Here are some points:
[-23 -17 -53 -36   0  -1 -33   0   0  -1  18   0]
[  1 -17 -34 -49  35   1 -48 -26  -2 -22   0   0]
[ 55  23  79  35 -52 -16 103  25   0   0 -86  25]
[ 35  44  84  91 -42 -30  93  52  20  45 -64  -1]
[ 54  35  70  77   1 -32  -1   1  36 -37  30  46]
[ 42   0  60  33 -51 -32  79  -1   1   0 -18  -2]
[  0  -1 -22 -44  25  20 -45   0 -24  -1  24 -19]
[-33   0 -91 -59   0  22 -99  28  -1  49  53   0]
[-72   1   0 -60   0  46 -75  -1   0   0  -1   0]
[ 127   43  127  105 -127  -46  127   24   38  -39    0   32]
[ 54  35  95  82  -1 -22  76   0  45 -77 -38  19]
[ 46  26  94  44 -19 -37 123   0 -22  47 -69   0]
[ 40  18  59  78 -34 -31  73  43   0   0 -32  60]
[  -1  -25  -74 -127   36   44  -64  -60    0   19   61    0]
[-18   0 -21 -18  26   0 -43   0   1   0  -1  -1]
[ 40   1  53  36 -30   0  23  23   0  -1  -1   0]
[  0  -1 -46 -86 116  43 -58   0 -33  59 -59 -35]
[-104  -31 -118 -108   17   59 -126  -32  -22    1   31    1]
Here are 10 more points, each followed by its number:
[-34 -26   1 -36  47  26 -76   0 -17  -1  22 -22] 0
[-48   0 -72 -41   0  23 -47   1   1   1 -50   1] 1
[  0  25  37  34   0   1  45   1   1  20 -33  36] 2
[  0  20   0  27   1   0  25   0   1  -1 -43   0] 3
[ 26  24  70  60 -36 -17  33  36   0 -28   0   0] 4
[  0   0  -1 -35   1  23 -33   0   0 -24  21  -1] 5
[-33 -25 -29 -61 118  39 -53   0 -18   0  49 -64] 6
[ -1  -1 -50 -25   0   0 -24  -1   1   0  24   0] 7
[ 18  -1  34   0 -25   1  29   1   1   0 -28   1] 8
[ 28  24  68  70   1 -39   0  -1  24 -33 -58  51] 9
Which two of these numbered points are nearest to each point below by angle, seen from the average point of the first points? Their numbers follow each, nearest first.
[ 33 -48 -48 -34  74  45 -69 -21 -24  25  72 -40] > 6 0
[ 27  17   0  27 -27   0  23   0   0   0 -31   0] > 3 8
[  0  24  38  61 -25 -32  97   1   0  -1 -75  55] > 2 3
[ -42  -38  -32  -64   57   -1 -116  -27  -27  -20   -1  -34] > 0 6
[ 18   0  22  26 -18   0  18   0   0  -1   0   0] > 4 8
[   0   -1  -52  -53   64   33 -101  -53    1    1   43  -66] > 6 0
[  0   1  -1 -34   0   0 -17   1   0   1  30   0] > 5 7
[  1  16  28   0 -35  -1  29   0   0  -1   0   0] > 8 4
[ 71  43  91  76 -53 -25  54  45  23 -17 -41   1] > 4 9
[  1  -1  29  -1   0   0  39  -2  -1   0 -35  25] > 2 8
Now 10 new points, numbered from 0 again:
[  19   34   82  103 -121   -1  102   20   41   18  -35  -18] 0
[ 32   0 -34 -34  24  19 -37 -24   0  20  31 -26] 1
[  0  -1  36  43 -24 -22  38  34   0   0 -23   1] 2
[-25   0 -31   0  31   1   1   1   0   0  45   0] 3
[  1   0  63  18 -37 -19  28   0  -1 -52 -19  25] 4
[   0    0 -104  -40    0   19  -85  -32    1    0   41    1] 5
[ 32  21 108  22 -66 -33  92  21  -1  35 -31  19] 6
[ -93  -24 -109  -97  127    0 -109  -61  -39  -33   73   19] 7
[ -1  -1  23  26 -52   1  37  30   0   0 -27  35] 8
[  0 -23 -65 -42  -1  35 -48 -24   1  -1  51   0] 9
Which two of these numbered points are nearest to each point below by angle, seen from the average point of the first points? Their numbers follow each, nearest first.
[-39 -17 -23 -41  61  26 -28 -29   0   1  -1   0] > 7 3
[ -1  -1  46  56   0 -23  70   0  -1   0  -1  30] > 2 6
[  0   0 -27   1   0   1   1   0 -22   0  42   0] > 3 9
[  1  21  44  41 -33   1  40   0  -1   0 -30  -1] > 0 2
[ -19  -23 -119  -63   49    0 -108  -46   -1   34    1    0] > 5 7
[ 25  -1  53  38 -83 -24  68  31   0 -18 -23  46] > 8 6
[-26   1  48  27  -1   0  37  32   0   0   1  24] > 2 8
[  0   0  33  33 -35   0  27   0   1  20   2   0] > 0 2
[ 21   0  57   0 -21   0   0  -1  -1 -23   0  20] > 4 6
[  67   20   70  127  -43  -50  114   40   21   -1 -102   43] > 2 0
